Named moves (each a turn or a mirror), then the moves between two rows, first move first; the first pair answered:
move lem:
[ 10  -7  12   5 -15  -6  11   1  19]  ->  [ 10  -7  14   4 -16  -8  10   3  21]
[-14  -1  12  -4   4  15  -9  -3  -2]  ->  [-11  -5   7  -3   3  19  -4  -7  -4]
[ -8   4  -1  15  13   6 -19  18   6]  ->  [  4  -9 -17  14   9  22  -3   2   4]
[ -8  -4  -3   7  -2 -18  -9  21  12]  ->  [  7 -19 -24   6  -4   1  11   4  10]
move vuz:
[  3   1  17  -8  -8 -21  11  10  -1]  ->  [  7   8   6   6 -10 -18   2  25   1]
[ 22 -19 -10   2   0  11  11  14   7]  ->  [16 -4  3 -8  3 19 -5 10 25]
[  2   7   3  -7  -2 -13   3   4   2]  ->  [  4   7  -1  -3  -3 -11   3  10   1]
move dez:
[-30  -4  15  13  22 -10 -22  12   6]  ->  [-31 -20  15   9  19 -23  -3   2 -12]
[-18   1  23 -13   6   3   2  -7   3]  ->  [ -7 -18  11  -4   3  -1  25  -2  -7]
[ -5  37  -6  -7 -11  -7 -23 -15 -18]  ->  [  3  12 -15  -4 -16 -19   4 -16 -35]
[ -8  -2 -10  33  10   8 -17  33   4]  ->  [-32   8  11  11  18  -2 -34   5  -5]
Then:
Between the rows of a pair lie 2 to 3 moves.
[  0  18  -3   7   2  13 -15   9  11]  ->  [ -9  -4  20 -17   0  -9   5 -14   2] -> vuz lem
[ -8   7  23 -21  10   8  -1 -16  27]  ->  [-12  -4  32 -22   6 -19  12  -7   9] -> dez lem
[ 11   0   6   5  -2 -16  16  21   8]  ->  [ -6  11  21 -12   3 -21  -1   3   5] -> dez dez
[  0 -15   3  -5  15  22   3   2  23]  ->  [ -6  -5   3   7  15  12 -10  23  19] -> vuz vuz lem
[ -7   0  17  -1  -2 -10  -1   6   9]  ->  [ 8 -2 -8 10 -4 11  4  5 10] -> lem vuz
[ 8  1 13 -7 -4 -7 11  9 15]  ->  [12 -8  2 -4 -6 -5 19  6  9] -> lem dez vuz
[  5   4  -2  14  -6 -17   2  24   0]  ->  [ -2  -4  15 -20  -2  -8   8 -19   6] -> lem dez vuz
[ 10  -8 -28  27   7  39  -3  11  19]  ->  [-23   0  34 -16  14  14 -14  -7  35] -> vuz lem
[ -2  13  -2   7  -2  15 -10  13  14]  ->  [  5 -16   2  -6  -5   6  21   3   9] -> vuz dez
[  5   9  -5   1   4  19 -18  -2  13]  ->  [ 17  -8 -18   9  -2  14   4   2   3] -> dez dez dez
[ 24  10 -19   6 -10  26   1   2   8]  ->  [ 16   1 -14  16 -14 -13   9  22 -16] -> lem vuz vuz
[ 12  10 -28   1 -14  17  -2   5   6]  ->  [ 14  -3 -13 -18 -14  16  16 -10  14] -> vuz dez dez
[ 12 -33   8   9   4 -15  20  11   9]  ->  [ 20 -19  -2  14   8  12   5  13  30] -> dez lem
[ 20 -20  -7 -14 -15   2  21  -4  -1]  ->  [  3  -3  17 -12 -12 -25   2  22   0] -> lem dez
[-10  -6   1   4   0  14   4   4  29]  ->  [ -8  -4 -11  17  -1  11   0  16  18] -> dez vuz dez
[  0  14  25 -14  -3  -4  -8   3  14]  ->  [  5  -9  14 -16 -10  -9  17 -14  -4] -> dez lem
[  7 -10  -8   0   7  24   5 -12  11]  ->  [  7 -13 -18   9   5  15   7  -8  -6] -> dez dez vuz
[  2  -4  10 -12   2   9   8 -22   4]  ->  [ -3   9   5  14   2 -11 -10  19  -7] -> vuz lem
[ 14  11  -9 -11 -15   8 -10 -28 -16]  ->  [  6   7   4  -9 -18 -25  -5  -9 -29] -> lem dez lem
[-14   7   6   2   4  -8 -16 -14 -18]  ->  [ -8   9   6  16   3 -14 -14  11 -11] -> lem dez lem
[-17 -18 -18  10  15   1  -1  -3  -1]  ->  [-21 -20  -6   5  14 -10   3   0  -2] -> lem vuz dez
[ -4 -14  25 -21   2  -8  15 -16   8]  ->  [ -6   5  25 -15   5   5  -4  -4  27] -> dez dez dez
[ 11   7 -12   0 -25  -5   4  11 -20]  ->  [  0  14  14 -24 -19  -1  -6  -8  -2] -> dez vuz
[ -4   1  -7  -2  -2  10   2 -23  -2]  ->  [-12  15   1   9   0  -6 -14   2  -4] -> vuz lem
[ -7  18   2  -8  -5 -17 -13 -15 -19]  ->  [  0  17  -6 -11  -6   1 -13 -27 -10] -> lem vuz vuz
[  5   8  39 -28 -16  -7  -7   3  15]  ->  [ 29  -9   9 -20 -17  22  16  -7  19] -> lem dez
[  2  25  17 -11  -8 -23   1 -10   0]  ->  [  4  18  14 -10 -10 -27   9 -11  -6] -> vuz vuz vuz
[ -4   9   3  -7   7   8 -12  -7   8]  ->  [  4  -9 -11  -4   4   3   8 -13  -6] -> lem vuz
[ 7 -3 13 13 -1  3 11  8  4]  ->  [ 5  2  9 17  2  3  4 10  2] -> dez vuz vuz
[  4   6 -18   9   1  -5   8   3 -16]  ->  [ -3  16  -9   8   2 -10  -3  12 -11] -> lem dez
[-23  14  14  -3  -4   3  -6  18  10]  ->  [ -3  -2 -15   0  -8  28  12  -2   8] -> lem vuz
[  1   0 -15  17   6  -4  -7  21  -1]  ->  [  0  -9  -2 -14   9  12   4 -17  13] -> vuz lem
[  0  18 -11  -3 -12   7 -13 -12  -2]  ->  [ -1  14  -7  -8 -11   3  -8 -19  -8] -> dez vuz vuz
[-10  27   1  -6  -5 -16  -9   1 -17]  ->  [  2   7 -13 -10  -8  -6  15 -18 -24] -> vuz lem
[  8  -3 -16  13   6  13  -9  11  -4]  ->  [ -6 -12   4 -12   7   1  -4 -17 -15] -> dez vuz
[ -3 -24  18 -18   7   3  20  -6  19]  ->  [ 1 -8 -1 19  5 -7  4 38 10] -> vuz lem
[-18  -7  12  -3   5 -20  -4 -11 -14]  ->  [  9 -18 -17  17  -2   3  15   5  -2] -> lem dez
[-29  16  24   4  13 -10 -24   7  10]  ->  [-23  22  15   9  14   5 -27  10  21] -> lem dez lem
[-3  8 -5 15 10 16 -9  6 10]  ->  [ -4 -11  -9   3   7  10  12 -16 -10] -> dez lem dez
[ 15  15  24  11  -1 -20  -8  24  15]  ->  [ 27 -18  10  -4  -4  -8  28 -13   4] -> vuz lem
[ 1 -6 -2  6 -5  4  7  6  4]  ->  [-9  4  7  2 -3 -2 -4  6  5] -> lem dez
[-19  -9   4  -5   1 -15   4 -13 -14]  ->  [-10  -6  -8  -7   2  12   3 -27   0] -> vuz vuz lem
[-12 -19   1   2   5   0   2  -4 -10]  ->  [ -7 -13   2  13   4   0  -3  16   0] -> dez lem
[ -7 -37  10 -11  12 -17  22 -14 -13]  ->  [ -5  -3  -8  28  11 -17 -14  35  -9] -> lem vuz
[-14  23   2   9  -1  -2  -2  10   0]  ->  [-16  17   0   6  -3 -12   4   2 -15] -> dez vuz
[ -5   0   8  -5  -1 -20   3   5 -11]  ->  [ 4  7  6 -9  0  9  0 -1 19] -> lem dez vuz
[ -4   2  -2   4   4  13 -15   4   1]  ->  [ -4 -10   2  -7   3  11  -1 -12  -3] -> lem vuz
[ 10 -16  -4  10   8  -4   8  13 -13]  ->  [ 13  -5 -10  11  11  16  -3  12   2] -> dez lem
[ -1  -2  -2 -22  -1  19  -6 -31  11]  ->  [ -5 -19   6 -21  -7 -12  15 -23 -12] -> lem dez
[ 11  14  -9   1 -12  12  -4  -4   9]  ->  [ -2  15  15 -12  -9  -8  -3  -5   6] -> vuz lem
[ 20  -8 -18   5  -3  -1   2  10  -1]  ->  [ 20 -18  -6  -9  -2  -3  13  -1   5] -> dez vuz dez
[ -3  10   5   7   3  10 -10   9  21]  ->  [  0   7 -11  20  -1   5  -9  15   3] -> dez dez vuz
[ 10  -9 -18   3   1  22   8 -12   2]  ->  [ -4   2  -5 -11   7  19  -6 -26   1] -> dez dez
[  3 -13 -16   3   4  -6   6   0 -19]  ->  [  1  -7  -6 -15   7   9   0 -20  -1] -> vuz lem vuz
[ -3   2   2 -26  -9  14   5 -13  -4]  ->  [ -1  18 -12  -1  -9  13 -11  15  -4] -> vuz dez lem
[ 2  4  7 -8  5 11 -3 -8 17]  ->  [ -8  12   4  -4   6   5 -14 -11   4] -> vuz vuz dez
[ -7  14  21  -3  -3 -23  -2  27   4]  ->  [ 18  12 -12   3  -5  28   4   7  24] -> lem dez
[ 2  9  4 -2 -4  8 -6 -8  1]  ->  [  0   4   3   6  -4  -7  -1   5 -11] -> vuz lem vuz
[ -2 -12  -1  -9   2   2  11 -19  -4]  ->  [ 5 -1 -4  0  3 17  1  1 18] -> dez vuz
[  8 -12 -14  17   3   8   4  13   2]  ->  [-14   6  11   5   8  -5 -20  11   2] -> lem dez
[ 24  -1 -14   9 -11   1  16  15  -3]  ->  [  3  15  25 -13  -6 -11  -2   8  14] -> lem vuz
[-10 -23   1   1  11   4  10  -4   0]  ->  [-17 -12   9  -3  13   5  -4  -9   4] -> dez dez dez
[  1  26  22 -18  -6  -5 -16   6  22]  ->  [ 21 -14   0  -9 -16 -19  31  11  -3] -> dez dez
[ -5   5  -2   9   0 -16  -2  22  -5]  ->  [ -9  -6  12  -9   0 -20   8   4  -8] -> vuz dez
[-8  3 26 -4  2 -8 -7 12  8]  ->  [10 -3 -1 14  0  9  2 22 13] -> vuz lem dez
[ 10 -13  -6   8   9   5   7  17   5]  ->  [  6  -7 -10  15  11   2  -1  17  -1] -> dez vuz vuz
[ 18 -25 -11   3  12  17  19  12   1]  ->  [-12  -2  24  -8  18 -13 -11  23  -2] -> lem dez
[  7  -5   9 -11   9   1  14  14   9]  ->  [ -7   1  17 -18  12  -5   3  -1  -2] -> vuz dez dez
[  3  15  -1 -15 -11 -10  -3 -15  -7]  ->  [ 12  15   2 -15 -11   2   3 -10  13] -> dez dez vuz
[  3   7   2   3  -6 -15  -2  11  -6]  ->  [  7  -2   4 -11  -5  -5   7 -10   0] -> lem vuz vuz
[ -2  -7 -14   9   9  16   2  -2   1]  ->  [ -6 -18   2   4   8  -3  14   6  -2] -> lem vuz dez
[ -8  20 -11  18  -4   6 -21   2 -17]  ->  [  2 -17  -4   2 -11  -6  24 -13 -23] -> vuz dez
[  1  13  -1   1   1  20 -10 -23   6]  ->  [  4  12 -15  25  -2   9 -12   3  -8] -> lem vuz vuz
[ 11 -11  -1  -7   3  -4  11  -7  -8]  ->  [  2   2   9 -14   4  -2  -4 -14  -2] -> dez dez dez
[ 17 -22   8  -1  -4 -11  13   4   4]  ->  [ 13  -8  17   3   0 -12  -3  19  15] -> lem dez
[ 17  13  13  -9 -16  -8  16  11   7]  ->  [ 10  16  21 -17 -15 -11  10   3   6] -> dez dez
[ -7  14   6  -3   2  -2 -10  12   1]  ->  [ 3  5 -3  6 -1  0  2 22  0] -> dez dez dez
[  2  -4 -16  10  -1   0   4  -4 -19]  ->  [  0  -5 -10  -3   2  10   5 -21 -10] -> lem vuz lem
[-21   1  -6   3  10   4 -14  -6  -5]  ->  [-21  -8  -4   2   8  -9  -7  -3 -13] -> dez lem
[-15 -15 -19  19  10  19 -17 -18 -33]  ->  [-22 -10   7  -4  15  28 -22 -34  -6] -> dez dez vuz
[  3   6   5  -9 -14 -24   5   2 -24]  ->  [ -4  16  18 -19 -11 -16  -5  -6 -11] -> vuz vuz
[ -1  12  17 -26  -9  -8   3 -14   2]  ->  [ 20  13 -16   3 -13  12   5  12  10] -> lem dez vuz
[ -7 -17   6  21  12 -17   2  30  -6]  ->  [-21 -16  28  -6  16 -21  -2   3  -4] -> vuz dez
[-17  -9  20   4  14 -14 -16   1  -4]  ->  [-13  -3  21   7  16  -5 -21   7   8] -> vuz dez vuz
[ 23   8  -7 -30  -1  17  11 -29  -2]  ->  [  4  11  21 -29  -4 -32   9  -3 -18] -> dez lem dez
[-18   5  -1   7  10   9 -26  12   6]  ->  [-16 -17  -7  -6   6   5  -3 -18 -17] -> dez lem
[ -1  12  -6   1  -7 -10 -11   2 -14]  ->  [  7   8 -17   0  -8   5  -6  -8 -10] -> vuz lem vuz
[  3 -12  12  -6  -8  -6   3   9  -1]  ->  [  3   3   5  -3  -5  10 -14   9  10] -> vuz lem dez
[  6  -8   6   0  -9 -11  13  -1  -5]  ->  [  8   1  -7  -1  -7  11   2 -15  -3] -> vuz dez lem
[-12  21  -9   2   2  16 -19  -6 -17]  ->  [  4  -1 -23  11  -4  11   7   2 -28] -> dez dez
[15  0  4  8 -6 -1  6 33 16]  ->  [  2  -5  28 -19  -4  -8   8   5  18] -> vuz dez
[ 27  13 -20  -1 -15  22   5   3  18]  ->  [  4   3  -9  -3 -17 -31  10   2 -32] -> lem dez vuz
[  0 -12 -18  12   5   7  -4   2 -10]  ->  [-10  -8  -4   8   5 -10  -8   6 -16] -> lem dez dez
[-14  -3  18 -11  10  -2  -7  -8   2]  ->  [  4 -11 -16  14   4  10   2   1  -9] -> lem vuz
[ 2  9 -1  3 -5 -6 -6 14  6]  ->  [ 6  3 -1  4 -6 -7  3 17  8] -> vuz dez vuz
[17 24  1 17  2 -1  3 23 27]  ->  [ 14   7  -7 -11   4  17  16 -37  10] -> dez lem
[  7  -5  -8  -5 -10 -10  20   3 -15]  ->  [ -5  10  13 -15  -6 -18   5   3  -4] -> lem vuz vuz
[ 15 -12   1  -6  -4  10  23   6  14]  ->  [ 16 -11  -4  -2  -4   9  22  10  14] -> vuz vuz vuz
[ -9  13 -11   1   0   4 -16 -10 -12]  ->  [-12   7   0   5  -1 -19  -7  12 -14] -> vuz dez lem
[ 8  3  5 -2 -5 -3  2 15 19]  ->  [ -2  -2  11 -17  -4  -4   2 -13   6] -> lem dez dez
[  7 -15 -10  11   0   8   8  13  16]  ->  [  3 -23 -12   8   0  -4  17   5   0] -> vuz dez vuz
[ 20   7  -4  -7 -16   0  10  11   8]  ->  [ 18   6   3  -8 -17 -10  12  13   6] -> lem vuz vuz
[  2   8   1  -7  -8  -9  -7  -4 -21]  ->  [  9   7 -10  -3  -9   4  -5  -9 -18] -> vuz lem
[  7  -4  -3 -13  -2  14   7 -29  -4]  ->  [ -8   2  21  -9  -2 -24   2  -1 -13] -> dez lem dez
[ 3 14  0  2 -4  5 -9 10 12]  ->  [ -2  10  13 -12  -3  -2  -3   0  12] -> lem vuz lem
